In the data rows, the value 128 means zero.
Some points, one per row:
[155 124 120 122 110 113 137 110 135 138 153 108 126 133 153 115 158 101
  99 141 127 116 135 120 142]
[132 158 149 105 115 119 126 130 105 162  92  94 116 107 100 148 156  78
 133 128 103 109 139 113 125]
[129 121 127 135 125 145 125 131 121 140 137 121 130 128 144 121 129 128
 126 136 132 126 140 136 144]
[140 146 134 121 131 111 129 144 113 136 111 116 122 118 107 128 139 106
 141 140 122 129 132 124 116]
[126  95 107 139 129 151 111 126 131  94 164 179 126 138 170 109 128 183
  98 125 160 159 126 145 152]
[114 102 134 108 146 149 100 119 123 103 144 143 151 141 144  96 135 193
 120 109 143 128 135 145 158]
[138 180 157 137 105 106 154 129 118 174  82  90 111 105  76 150 131  78
 164 117 104 110 128  84 115]
[130 177 163 119 121 117 161 123 109 173  91  69 119 114  79 158 134  71
 158 119  99  92 146 119 114]
[128 106 113 144 145 147 121 122 141 105 147 146 138 128 149 117 113 169
 112 113 129 132 117 135 125]
[132 153 155 124 114 115 151 138 116 145 107 103 118 105  95 133 122  84
 145 139 112 124 143 119 115]
[118 115 103 138 116 141 115 106 125 127 135 151 135 139 148 112 130 185
 129 130 145 123 117 135 142]
[124 159 135 122 125 116 144 127 127 144 107 103 117 112  95 155 119 103
 142 137 106 104 124 119 107]
[148 143 134 123 101 101 152 137 114 158 108 115 123 120 110 145 141  78
 146 140 122 122 131 120 118]
[118  95 120 138 141 140 119 135 135  99 154 165 131 138 156 110 110 163
 132 115 147 155 134 153 142]
[134  93 117 117 146 141  85 131 150 103 174 142 131 138 175 111 144 151
 109 115 147 144 133 140 147]
[129  80  97 153 143 155 130 131 148  80 181 175 141 138 179 118 106 177
 109 108 157 145 124 153 136]
[140 130 120 140 136 138 128 125 123 141 135 120 123 132 134 134 125 147
 131 130 134 120 127 141 146]
[132 122 117 144 139 121 128 132 153 117 141 130 117 139 133 119 120 136
 128 140 135 139 138 135 129]
[126 137 152 123 135 131 134 139 115 153 119 108 115 143 113 143 119 127
 126 125 109 123 124 147 125]
[118  70  94 118 160 126 101 128 153  68 193 160 128 157 186 116 124 174
  91 105 154 157 117 156 122]
[ 98  70  92 132 164 160  90 116 133  95 176 174 149 159 201  98 122 216
 109  99 142 147 130 172 148]
[152 161 136 141 111 125 144 130 123 164 111  98 124 113 108 139 144  88
 152 139 123 113 136 124 133]
[107  77 106 122 138 125 114 116 128  78 155 184 137 159 178 111 123 179
  78 104 148 156 111 150 128]
[128 184 154 123 113 110 157 130 121 184  78  68 104 109  77 156 130  77
 154 144  91  94 132  97 105]
[120 137 121 133 138 133 124 117 124 145 123 115 130 130 139 136 124 126
 142 123 111 123 145 129 127]
[133 136 142 120 134 119 141 139 104 128 127 128 139 118 120 128 132 123
 134 117 119 133 138 120 122]
[138 168 150 112 108 119 143 152  97 163  87  79 113 100  68 149 140  99
 148 162 107 102 132 110 121]
[125  78 118 120 141 126  97 120 151  73 156 171 130 147 162 120 132 162
  94 106 146 158 106 137 133]
[123 128 126 149 119 120 159 121 127 122 122 129 134 125 122 141 117 132
 139 117 123 119 129 129 109]
[120 117 121 138 130 118 139 126 141 103 133 150 119 141 129 153 109 130
 116 117 112 142 112 127 105]
[131  84 105 127 144 144 115 107 139 108 175 128 136 162 181  97 143 167
  94 132 160 120 159 170 155]
[150 181 164 116  92 107 153 123 117 174  77  82 121  99  64 143 146  69
 155 145 110  92 128  88 114]
[ 96  75 110 123 147 141 103 135 125  64 162 191 147 141 176 114 103 176
 100  95 128 165  99 134 125]
[134 121 141 132 146 134 117 127 145 116 140 140 118 131 129 139 127 134
 120 105 134 139 137 142 130]
[126 108 132 133 143 143 101 141 130 119 142 142 122 139 147 115 128 173
 111 130 149 146 129 171 151]
[133 169 151 123 115 131 137 136 117 161 100  94 108 111  88 149 137  95
 133 147 126 111 127 100 136]
[115  85  98 159 135 137 134 119 134  98 162 175 150 154 176 103 102 183
 123 129 164 154 119 168 137]
[124 165 155 124 116 113 146 140 110 177  86 100 122 115  83 143 120  95
 158 141 103 126 112 102 125]
[138 122 114 138 143 133 149 117 136 124 152 121 123 122 147 139 116 134
 110 117 127 126 136 123 122]
[107  83  95 126 143 139  94 128 147  96 165 166 137 156 181 108 128 166
 120 113 162 157 116 142 141]
[132 148 134 137 133 112 146 129 116 152 103 120 126 121 107 147 127 102
 137 126 120 131 133 107 121]
[156 199 162 131 112 123 155 152 150 167  86  58 103  84  47 163 129  35
 179 143  91  88 132  84 113]
[125 106 127 140 142 149 109 129 163  95 157 142 136 126 149 112 116 154
 120 113 138 134 115 128 132]
[108  87 127 141 130 148 122 125 121 102 155 164 142 142 173 111 119 170
 112 103 136 151 128 138 142]
[105  93 115 124 147 144  88 116 109  74 159 188 164 171 174  87 130 220
 104  93 163 156 130 177 142]
[136 150 131 123 115 112 147 122 122 136 115 111 128 117  96 146 130 112
 138 138 119 107 144 119 111]
[137 176 170 115 111 123 138 137 118 182  79  77 109 104  68 157 143 105
 152 151 102  92 146 114 126]
[120  83 103 143 143 145 102 129 142  94 160 169 143 146 172 100 117 201
 112 114 155 149 116 155 139]
[157 188 170 114  85 106 156 133 132 182  64  71 103  86  41 172 147  51
 157 147 108  95 135  92 123]
[ 99  96 105 112 164 146  96 125 135  72 159 166 146 135 165 116 115 174
 108 103 145 150 114 144 122]
[121  98 120 148 136 136 141 115 128 100 142 157 132 137 154 126 105 130
 114 105 130 151 131 127 115]
[107 112 113 138 139 150 118 113 155 105 153 158 144 122 157 106 108 142
 122 124 149 145 128 133 134]
[134 156 147 140 112 121 163 124 125 146 107 106 134 109  94 149 111  93
 152 135 106 115 126 103 114]
[137 188 137 122 119 113 147 134 110 156  90  97 117 116  88 139 134  78
 146 143  99 111 119 100  92]
[148 200 153 129  94 107 163 123 131 194  80  68 109  85  56 163 132  47
 168 147 104  83 133  79 118]
[121  96 105 128 127 128 123 123 126 118 138 148 127 136 148 128 122 141
 110 142 140 147 132 140 135]
[116 121 119 145 127 127 143 113 139 115 130 140 129 128 134 133 117 140
 133 109 137 137 130 123 124]
[105 119 141 112 120 111 137 125 121 131 106 127 120 122 125 141 128 100
 113 116 113 139 126 109 111]
[138 175 165 132 120 101 174 133 122 163  82  89 110 105  62 176 118  58
 147 137  95 118 129 111  97]
[145 187 159 112  91  98 160 156 110 189  64  71  99 108  56 168 135  35
 163 170  87  95 116  88 103]
[135 165 134 125 130 116 134 128 116 148 116  98 121 130 112 134 140 116
 126 138 128 114 130 117 119]
[149 178 147 137 103 112 158 131 131 171  94  90  96 106  72 149 132  68
 151 144 117 112 133  89 128]
[ 85  70  91 132 150 157  98 108 131  90 172 180 148 149 200  93 103 226
  89 114 163 153 121 161 151]
[135 159 149 132 114 132 136 133 132 170 100  91 103 107  94 135 134 117
 131 142 124 109 130 114 145]
[130 186 161 126 104 102 161 146 116 202  68  64  85  98  64 184 133  25
 157 157  74 102 136  89 103]
[137 123 129 124 135  98 137 148 144 140 128 116 110 143 117 153 128  86
 158 133 112 134 129 156 106]
Here are 40 more points, each followed by its number:
[128  97 121 120 143 148 106 156 120  87 157 161 124 139 163 110 129 145
  94 127 139 165 121 142 136] 0
[113 100 107 131 153 146 120 144 120  84 156 158 145 141 161 121 120 174
 114 121 131 148 109 146 125] 1
[126 150 142 125 118 110 151 131 107 146 109 120 138 113 100 138 122  93
 161 135 109 131 144 120 114] 2
[130 158 151 136 106 118 153 140 136 156  91  95 116 102  85 161 120  48
 152 137  93 115 116  90 103] 3
[145 204 172 124 107  98 146 145 109 183  76  86 120 100  66 152 137  59
 173 128 105 114 134  93 108] 4
[107  72  94 141 150 145 106 110 116  61 170 208 153 161 190  96 112 232
  81  98 171 169 106 159 136] 5
[111  79  84 144 152 157 113 128 132  68 190 192 146 154 197 104 102 213
  96 120 163 153 105 162 135] 6
[112 116 128 124 128 143 128 123 116 124 116 131 126 124 133 119 132 149
 108 129 123 126 119 120 132] 7
[126 121 113 119 131 146 118 111 123 132 146 125 135 130 154 109 142 136
 106 138 134 115 132 123 141] 8
[105  52  81 140 160 148  94 121 145  74 188 188 151 169 203  99 107 210
 104 103 145 159 103 168 134] 9
[121 119 121 123 106 110 156 109 118 129 136 129 135 137 158 108 124  97
 102 140 139 131 138 108 126] 10
[125  88 109 106 129 151  83 121 141  99 160 153 134 135 164 101 141 183
  81 123 150 127 104 129 143] 11
[120  64  80 137 154 140  99 121 138  54 208 217 144 175 223  88 115 216
  70  98 177 186 118 159 138] 12
[107  58  91 135 162 170  99 119 138  61 185 184 131 148 200 104 109 206
  67  97 154 172 100 135 135] 13
[147 145 152 140 129 134 132 143 122 150 112 111 110 119 108 145 127 121
 127 130 116 134 129 126 134] 14
[145 144 141 148 112 130 145 137 133 133 120 124 111 118 112 144 126 107
 147 127 126 128 132 107 131] 15
[123 105 105 128 147 124 123 115 139  82 147 148 139 146 130 136 120 170
 122 109 134 133 131 159 113] 16
[121  92 103 133 138 133 118 120 141  94 161 163 147 138 177 108 124 159
 114 120 153 145 131 142 134] 17
[130  96 108 149 152 164 105 125 147  90 167 163 147 131 165 114 119 185
 117 108 149 143 136 146 146] 18
[140 133 133 130 123 112 134 149 122 132 115 131 113 127 107 153 126 121
 130 136 115 133 134 138 123] 19
[120  53  85 142 140 137 115 106 125  72 187 192 150 181 211  88 120 237
  78  99 173 161 119 178 140] 20
[122 123 125 123 124 160  91 121 138 115 138 146 131 119 152  95 145 160
 102 127 150 129 120 116 161] 21
[153 141 149 115 118  92 154 133 135 143 134 101 112 141 114 147 141  66
 143 143 126 116 139 134 122] 22
[128 117 146 127 122 139 108 155 131 145 126 122 108 128 129 132 135 131
 129 138 128 131 127 150 150] 23
[106  99 109 126 134 139 106 116 130 121 140 151 130 144 157 117 123 173
 107 128 138 141 114 140 150] 24
[126 141 134 106 128 115 103 129 106 134 116 125 124 140 127 132 151 134
 118 119 134 140 125 132 139] 25
[139 129 118 129 136 119 155 120 106 141 135 112 132 137 137 140 137 107
 125 131 107 115 141 141 107] 26
[120 102 112 132 155 131 116 126 134  99 148 158 137 154 156 116 120 173
 103 112 139 148 116 155 114] 27
[167 211 162 129 101 111 166 142 111 171  69  81 117  83  36 163 134  31
 177 158  98  97 139  83 106] 28
[136 160 141 121 102 118 137 133 136 165  90  98 103 107  87 145 140  64
 133 152 101 111 116  96 119] 29
[115  67  97 141 157 153 103 123 116  84 174 172 147 164 191  97 121 208
 105 110 159 156 135 181 146] 30
[119 110 114 124 137 147  95 106 135 113 150 144 135 145 154  99 136 214
 112 124 170 118 134 164 157] 31
[133 162 149 121 103 116 146 126 112 163  90  98 114 103  88 157 129  81
 143 139 110 120 134  96 128] 32
[ 97  63  96 111 172 159  63 129 139  78 176 182 145 165 205  92 136 222
  80 109 154 155 105 165 161] 33
[136 123 126 120 138 153 106 142 124 131 121 126 111 124 118 143 130 148
 111 125 118 121 118 127 137] 34
[106 213 148 138 115 114 194 114  95 236  55  40 108 102  60 165 114  45
 173 150  73  90 156  76 107] 35
[125 105 107 120 136 133 112 136 125  89 152 157 122 144 148 130 125 167
 100 128 138 151 120 137 128] 36
[ 99  88 121 131 128 142 125 101 141 104 149 166 140 136 164 106 119 148
 100 113 144 153 131 120 142] 37
[130 124 131 126 134 116 120 131 139 114 135 130 122 135 122 137 132 144
 121 123 135 128 127 147 123] 38
[129 136 136 139 108 144 114 134 141 163 112 113 114 122 125 121 144 136
 130 152 139 107 123 117 158] 39
Which of these numbered points is nearest to each point below, ignoring the direction in which the first points spread most? Its number follows each.
[159 197 162 127 106 117 153 145 111 198  66  77 101  94  43 160 141  59
 167 154  99  94 130  99 117] > 14
[ 94  53  90 125 132 135 113 108 135  66 194 188 146 171 237  69 124 164
  58 113 166 171 132 132 146] > 10
[118 128 136 126 110 131 136 112 132 129 124 129 134 117 133 112 117 107
 115 130 131 121 134 118 129] > 37
[ 61  89  91 137 165 154 115 108 121 109 159 160 142 163 198 111  92 202
  86 108 137 147 137 147 137] > 35
[117  97 120 136 126 137 123 116 145 106 147 167 128 135 156 123 117 134
 102 112 142 143 119 122 136] > 37
[118 112 107 122  95 122 136 104 132 141 141 123 116 158 170  99 146 113
  88 161 151 126 132 116 143] > 10
[148 205 158 128  94 105 181 135  85 176  65  94 121  95  47 157 129  63
 159 152 102 103 124  89  97] > 5
[108  48  90 111 139 135 108 108 131  77 195 167 141 168 224  87 136 173
  69 115 163 157 129 161 151] > 10
[123  83 102 127 142 137 113 116 146  86 164 161 148 133 174 105 134 160
 120 125 154 132 127 139 135] > 17
[131 111 120 132 146 137 114 137 139 129 138 137 111 147 132 121 129 160
 113 133 133 142 119 153 138] > 14
[132 155 156 112 120 111 139 124 129 153  99  85 118 112  74 150 141  85
 156 128 106 106 143 118 117] > 38
[141  41  70 128 134 139  94 108 150  77 212 180 154 169 233  67 153 205
  55 138 182 150 128 179 172] > 8
[117  57 110 129 129 159  79 151 127  87 170 187 132 155 195  84 138 206
  85 123 172 169 107 153 172] > 23
[117 142 142 106 121 129 113 137 126 152 111 107 119 118 119 141 140 111
 127 125 101 115 116 118 135] > 33
[129 100 101 143 144 151 102 122 141 117 146 154 126 146 158  94 133 184
 110 132 168 141 119 147 151] > 39
[117  69  97 132 151 163  97 129 133  88 173 176 126 151 178 106 119 201
  74 109 147 153 101 144 146] > 34
[157 186 179 127 107 115 156 150 123 183  78  79 105  92  57 164 143  36
 172 135  83 105 130 105 114] > 14
[135 172 157 135 117 119 149 126 121 176  88  93 120 101  91 148 130  90
 150 138 114 119 140  99 129] > 32
[129 112 120 136 140 151 108 138 130 125 143 138 116 137 148 117 127 179
 107 128 134 129 113 145 149] > 34
[100  92 115 130 121 116 123  94 139  94 152 163 157 154 168  96 124 142
 127 112 143 142 141 131 123] > 37
[155 163 158 112 108  74 179 140 128 162 115  75 118 115  91 160 140  18
 162 136 105 111 147 111 103] > 22
[132 131 124 140 126 127 140 124 124 118 142 143 120 133 146 132 124 131
 109 119 132 143 130 122 131] > 12
[127  66  83 130 147 143  95 125 142  88 194 158 139 154 200  89 136 195
  74 149 158 147 123 178 152] > 8
[130 188 164 124 110 119 157 125 130 159  83  94 126  92  74 154 121  32
 173 126  86 103 135  77  96] > 3
[111 218 161 127 107 108 189 125 102 234  59  40 107  98  62 171 114  50
 167 160  76  91 147  89 121] > 35
[146 166 140 132 127  98 177 128  95 182 110  90 124 136 106 153 133  63
 153 139 103 117 153 132 109] > 26
[144 111 117 134 122  96 148 121 145 138 147 120 127 143 151 126 135 104
 124 142 136 127 151 145 133] > 22
[120 153 138 115 138 117 125 127 128 141 122 117 125 134 111 133 134 135
 127 123 117 112 113 120 115] > 27
[116  87 108 130 161 147  98 131 116  84 164 174 160 155 182  97 123 219
 106 109 162 151 133 191 152] > 30
[136 170 169  99 104 109 129 134 100 163  83  98 125 121  75 135 141 102
 157 133 121 101 132 126 123] > 25
[137 196 172 115 104 111 139 136 110 184  71  81 122  99  66 133 146  44
 173 130  90 103 124  82 117] > 4
[154 187 153 129 102  97 145 139 149 174  89  82  92  97  70 173 131  76
 160 148 114 101 132 114 120] > 38
[ 90 156 133 137 135 136 152 110 100 175 102  99 136 126 128 135 110 110
 135 124  95 114 145 102 123] > 35
[ 95  60  76 130 174 164  88 120 119  49 189 201 165 162 214  82 111 246
  84 104 171 161 113 173 132] > 1
[101  57  88 126 155 146  94 121 130  69 178 204 143 162 209  99 115 212
  66  99 155 176  91 149 136] > 13
[127  69  88 140 141 141 102 115 150  81 177 187 149 157 195  98 130 183
 105 112 168 153 136 161 146] > 17
[108  83 104 135 154 150  85 121 138  84 164 185 164 152 182  77 121 214
 121 103 172 159 123 152 148] > 4
[106 177 139 138 119 126 160 118 100 195  83  78 131 121 106 148 112  91
 152 145  91 100 142 103 118] > 35
[131 131 137 135 122 143 120 123 136 136 123 128 121 126 127 130 131 123
 120 116 139 122 127 117 138] > 32
[133 167 152 118 106 118 141 133 135 171  84  81  99 101  75 154 130  51
 147 159  99 114 112  86 115] > 29
[139 135 137 120 141 125 120 140 122 143 128 117 110 129 120 139 133 133
 128 120 110 125 125 138 127] > 14
[164 197 160 112 116  90 183 126  86 179  92  57 137 105  73 147 146  25
 183 136  91  90 166 110 102] > 26
[143 202 169 101 109 111 150 152 109 165  68  73 116  81  37 159 139  24
 175 151  93  96 131  78  93] > 28
[134  85 107 129 131 152  78 136 143  97 163 167 125 156 175 100 144 199
  93 130 160 151 118 148 167] > 39
[112  92 102 143 148 149 125 106 144  77 161 169 142 128 164 108 115 179
  97 103 153 143 119 120 125] > 13
[104  80 104 141 139 141 124 128 115  86 149 188 140 146 161 119  98 209
  98 109 150 162 105 162 132] > 5
[135 209 172 114 108 114 157 135 112 192  64  56 124  81  54 160 133  44
 185 127  83  84 134  78  96] > 4
[126  81  93 129 147 160  80 124 134 107 158 158 116 149 170 111 138 215
  80 142 154 140 116 171 163] > 34
[138 184 168 134 109  99 169 130 115 170  78  84 123 112  60 166 123  54
 190 139  95 111 151 124 110] > 2
[124 158 143 130 123 112 176 121 115 156 108  90 141 106 114 148 117  57
 152 123  85 108 143 106 101] > 26
[150 210 152 121 115 124 164 130 118 189  77  56 101  70  51 168 135  40
 145 156  72  79 137  72 109] > 13
[114 149 135 120 131 119 136 115 100 128 104 139 130 125 118 140 124 156
 105 111 114 140 111 120 113] > 5
[161 157 135 139 109 115 150 133 142 153 104 102 103 112  85 149 131  93
 151 134 107 112 114 101 122] > 15
[110  77  90 141 159 159 109 121 121  65 173 170 168 153 174 104 103 210
 115 120 145 142 129 168 133] > 1
[104  56  85 142 149 145 112 115 140  74 175 167 146 169 187 105 107 207
  97 112 149 144 110 161 133] > 9
[ 99  83 113 116 139 150  86 120 139  74 162 186 153 131 177  78 131 203
 107 103 171 151 128 131 143] > 21
Now 40 new points, numbered from 0 again:
[131 108 120 126 141 136 115 134 131 104 137 158 126 131 142 132 123 141
 113 124 138 154 113 136 135] 0
[147 174 143 126 114 109 158 129 120 176 101  71 121 115 101 143 139  44
 137 147 101 100 139  86 109] 1
[115  85 101 130 138 149  99 127 128  92 159 163 144 157 167  98 132 209
 105 124 164 145 116 158 150] 2
[152 208 163 123 127 123 158 132 148 203  76  29  87  80  43 188 137  26
 159 147  89  69 136  80 108] 3
[117  88 109 106 150 144  76 120 127 106 145 152 127 150 168 107 150 174
  89 116 146 140 118 138 157] 4
[164 198 147 140  96 125 163 133 121 178  81  65 105  84  59 147 140  72
 159 163 109  71 137  82 122] 5
[110  83 105 137 139 132 120 127 115  75 154 186 136 153 180 104 112 182
  94 106 157 168 123 145 125] 6
[108 130 126 137 138 129 123 131 136 125 127 139 129 118 141 122 122 128
 131 115 127 150 126 110 127] 7
[147 163 162 119 130 129 122 139 119 167 104  88 119 106  88 141 143  94
 142 136 112 113 141 123 138] 8
[153 194 186 123 105 100 154 144 137 189  68  62 103  90  42 176 126   7
 184 150  77 103 140  92 117] 9
[119  88 109 120 153 143 101 120 134  79 162 163 131 149 168 115 122 203
  87 100 148 141 105 150 132] 10
[153 148 147 120 123  93 152 125 134 122 129 110 145 110 114 128 141  52
 171 125 125 128 149 110 118] 11
[169 190 158 134  82 107 172 132 126 187  68  60  93  86  50 168 150  45
 148 153  94  75 130  82 114] 12
[123 124 126 118 105 133 133 128 123 153 123 121 114 112 135 140 139 104
 113 137 116 123 124 108 142] 13
[138 166 159 125 109  99 160 131 142 152 101  90 104 110  73 167 122  49
 159 133  98 115 132 110 108] 14
[131 120 121 133 146 149 117 124 115 128 141 137 125 141 151 128 132 175
 112 116 133 124 137 150 143] 15
[146 145 142 136 121 117 151 115 126 148 107 115 118 128 103 142 128 121
 128 123 124 121 144 127 120] 16
[153 135 123 130 126  96 159 115 134 148 133  95 120 137 139 138 137  80
 113 146 115 124 158 129 126] 17
[156 207 170 134  98 102 177 129  94 195  54  82 103  85  42 163 132  63
 169 148 110 108 147  99 106] 18
[148 183 158 134 112 106 157 138 136 172  89  85 109 108  70 165 132  38
 181 141 102 108 150  97 104] 19
[171 174 156 123 113  72 186 135 116 165  96  75 127 104  84 161 152  32
 164 141 100 112 157 122 102] 20
[102  49  98 115 154 157  76 120 130  63 186 193 146 172 207  87 130 230
  69  99 164 155 107 173 150] 21
[115  99 112 137 145 131 121 132 123  89 158 174 139 147 170 123 100 184
 103 104 146 159 112 141 122] 22
[137 117 127 130 136 143 107 132 143 116 138 146 123 138 139 128 134 141
 109 127 137 140 122 149 139] 23
[122 113 144 116 148 119 125 130 123 102 145 145 149 138 138 123 132 123
 141 100 117 144 146 133 123] 24
[129 150 144 130 107 130 138 132 116 169 105 104 119 119 104 137 126 101
 149 131 121 119 128 102 144] 25
[138 178 159 123 120 103 167 130 105 151  89  96 129 102  65 167 120  76
 159 128  95 115 146 115  96] 26
[155 200 140 151 110 133 153 118 128 168  82  89 120  85  68 152 124  64
 159 153  97  95 131  81 108] 27
[135 110 116 140 128 135 113 135 132 107 149 162 128 137 149 119 134 162
 119 134 149 146 124 142 138] 28
[129 161 151 119 124 113 157 138 113 161 112  88 113 108 107 155 137  67
 130 139  93 110 142 117 113] 29
[120  98 105 123 141 128 113 134 162 102 146 139 110 136 141 141 122 140
 109 126 128 128 102 132 114] 30
[151 202 159 125 112 128 149 131 118 174  79  86 124  84  60 146 140  68
 149 145 108 104 137  80 122] 31
[ 93  74 111 120 158 154  90 122 149  80 159 165 146 136 176 105 124 178
 104 100 145 147 114 151 136] 32
[113  76  93 128 157 160  78 126 156  61 192 173 138 155 198  92 129 198
  83 107 168 159 132 157 148] 33
[102 106 108 130 118 134 117 110 132 136 128 139 120 158 149 113 126 162
 119 137 142 131 116 149 138] 34
[141 187 163 121 101  87 168 138 117 184  72  86 111 100  65 174 134  30
 180 154 100 106 138 107  97] 35
[126  76 115 118 144 142  97 151 124  84 165 173 117 156 176 113 134 160
  86 121 141 170 115 148 144] 36
[144 137 133 129 121 140 107 139 126 145 114 119 121 124 119 122 142 142
 126 142 135 121 119 131 146] 37
[ 92  81  95 128 169 164  93 117 134  70 180 174 152 158 204  94 115 202
  82  99 145 146 106 140 134] 38
[142 162 141 122 106 105 157 140 145 161  95  78  92 108  75 175 128  52
 155 139  85 102 120 101  94] 39
The same question for these:
[ 99  77  85 123 144 156  92 113 137  63 179 182 161 158 187  85 111 197
 111 115 158 138 107 138 133] > 38
[158 187 168 111  99 107 154 139 103 170  81  70 129  93  60 147 156  45
 162 142  83  90 139  98 107] > 24
[109  53  91 134 171 171  88 139 149  68 201 185 132 163 209 106 110 217
  83 105 155 156 112 172 158] > 23
[131 192 157 128 107 119 150 123 126 194  81  74 110  97  79 150 133  67
 160 137 108 101 144  89 129] > 25
[144 182 155 147 106 105 171 122 130 172  84  87 112 109  72 158 122  81
 145 148 104  99 129 110 105] > 16
[136  29  85 114 151 125 100 107 125  72 221 168 168 213 246  65 154 209
  55 123 183 145 161 207 175] > 17
[131 114 131 134 117 130 140 107 139 133 136 118 146 123 151 100 139 108
 126 131 156 115 149 107 145] > 1
[136 140 131 122 116 126 143 122 112 143 137 109 131 124 126 128 137  86
 139 139 132 106 148 116 126] > 1
[117  97 127 143 135 141 118 143 140  93 145 157 131 144 160 120 123 137
 122 107 128 164 129 147 138] > 9
[107  78  88 132 144 158 104 121 131  95 168 164 137 150 181 108 127 194
  80 132 142 142 120 154 144] > 13
[110  68  95 129 152 149  86 128 136  69 173 187 145 174 197  91 122 222
  76 114 154 156 105 167 144] > 21
[110 109 126 126 152 135 112 131 151 108 154 142 134 144 146 116 106 149
 140 123 139 142 126 152 133] > 9
[106  91 102 131 153 140 110 114 116  65 163 200 150 134 184 100 115 199
  90  98 163 174 119 133 129] > 6
[128 126 134 124 125 122 124 127 106 104 116 152 149 122 125 120 135 156
 132 123 144 141 134 133 124] > 18
[130 116 118 128 145 139 118 141 134 101 138 154 127 126 135 131 124 127
 124 130 137 152 122 132 122] > 0
[105  45  79 144 150 152  86 125 155  66 190 195 128 165 197 100 111 223
  77 116 168 168  93 171 144] > 30
[142 199 174 136 110 109 168 143 135 192  73  61  95  87  53 179 121  28
 168 142  92 106 141  91 116] > 9
[103  62  71 145 157 168  81  96 145  77 181 191 160 157 202  69 119 252
  93 122 182 146 112 163 161] > 5
[149  81  93 113 141 111 118 106 125  94 188 138 156 171 203  97 155 147
  78 127 160 135 156 165 144] > 17
[115  91 108 124 129 138 121 127 117  84 158 168 150 144 162 111 114 168
 110 117 142 145 126 138 130] > 6
[124 152 129 141 133 120 145 122 142 142 112 120 123 119 115 137 123  99
 141 129 113 132 115 111 112] > 7
[137 132 131 136 110 140 115 115 137 132 129 121 141 116 125 117 142 122
 142 130 145 111 129 113 142] > 5
[131 132 130 130 148 126 134 145 135 113 135 138 126 118 114 150 106 133
 136 116 121 139 124 127 121] > 22
[135 125 118 135 146 141 119 120 163 107 161 128 123 116 134 133 116 142
 118 126 144 132 127 124 133] > 3
[117  84 105 109 144 156  87 118 135 103 161 140 128 144 165  95 147 187
  87 127 161 133 123 139 157] > 4
[160 156 152 131 101 120 161 129 132 160 100  88 104  96  76 161 129  73
 148 142 105  96 117  99 116] > 12
[165 160 148 143 100 127 154 141 118 165  95 109 119  93  79 145 139  82
 164 150 120 115 139 108 128] > 28
[118  88 109 143 138 147  92 130 141  84 163 182 137 148 170 100 119 189
 120 120 161 165 120 148 147] > 28
[120 140 143 113 132 118 132 119 129 116 125 125 134 111 116 140 120 132
 139 109 137 128 137 137 119] > 26
[125 145 150 118 113 112 141 130 121 155  91 106 129 121  95 139 120  88
 157 142 107 111 130 123 119] > 35
[132 145 144 119 119 127 128 141 139 147 105  91 125 111  83 138 133  92
 160 136  99 107 115 117 126] > 32
[143 162 154 122  93 115 144 141 113 172  87  97 106 102  89 156 146  59
 144 153 105 116 121  96 122] > 13
[155 183 156 105 111 107 125 137 120 177  82  73 116  89  70 146 161  74
 162 142 110  99 138 113 120] > 8
[135 135 133 134 149 123 128 135 141 135 117 117 135 122 116 132 133 100
 159 124 126 131 142 138 122] > 19
[111 109 118 147 163 140 134 122 130 110 149 150 160 140 158 114 101 158
 140  99 119 137 132 153 119] > 26
[125 136 149 110 132 133 122 138 124 129 127 118 130 118 121 125 149 119
 130 111 118 114 142 130 126] > 8
[112 144 141 131 127 104 140 131 124 123 121 135 144 128 119 136 108 117
 145 117 118 143 123 118 114] > 22
[116 130 133 119 137 116 121 130 130 123 126 128 135 128 133 126 126 125
 144 124 127 132 143 139 119] > 35
[119 155 140 126 111 133 143 127 111 143  93 114 139 101  88 137 126  97
 151 142 116 114 133  99 122] > 31
[113  85 109 123 130 136 109 111 137 110 154 152 121 150 168 111 125 180
  82 123 146 139 114 143 144] > 21
[123 119 120  98 136 118 113 126 119 125 132 124 134 135 132 119 138 114
 114 132 121 124 124 137 123] > 21
[145 185 170 127  96  95 159 125 113 180  67  86 123 110  62 154 144  40
 176 139 105 105 143  96 110] > 35
[112  77 102 151 158 149 113  98 146  88 185 171 146 151 183 100 113 212
 110 110 169 147 140 169 141] > 16
[142 159 142 131 120 107 150 127 145 144 110  99 118 101  83 159 105  75
 159 135 105 121 122 110 112] > 14
[119  61  96 119 152 153  78 140 128  52 190 204 132 166 197 105 127 204
  71 111 152 169 112 165 145] > 36
[134  82  78 143 149 156 104 108 153  72 197 175 149 146 205  84 116 172
  96 126 163 150 131 145 141] > 1
[130 134 129 139 116 137 144 127 114 143 109 119 125 118 109 126 116 121
 137 133 108 122 121 114 129] > 25
[117 151 124 134 136 139 130 128 111 153 117 116 128 132 126 131 118 136
 123 144 114 115 128 132 127] > 15
[125  70  92 131 147 156  89 120 141  92 177 167 124 149 193 108 133 205
  85 116 168 152 112 165 160] > 37
[134  57  84 123 146 115 103 112 142  95 189 168 147 180 207  91 146 185
  90 126 160 153 130 178 151] > 17
[119  95 109 125 128 137 108 126 141  97 147 167 135 132 154 114 130 143
 109 121 138 149 110 136 133] > 0
[156 179 166 118 101 111 153 128 123 185  77  60 135  81  68 146 159  38
 170 147  99  89 166  93 126] > 8
[135 111 118 116 125 133 113 113 127 120 152 144 126 139 150 100 142 172
 113 133 162 120 137 146 137] > 2
[117  66  93 114 137 132  98 113 127  89 175 163 154 155 206  87 139 154
  86 116 151 152 124 148 151] > 1
[142 208 171 130 114 102 175 147 102 190  67  66 118  99  47 163 128  54
 182 132  82  94 148  89  93] > 26
[121  84 103 134 161 150 102 118 133  73 158 185 143 149 169 101 121 211
  95 100 152 159 115 157 131] > 10
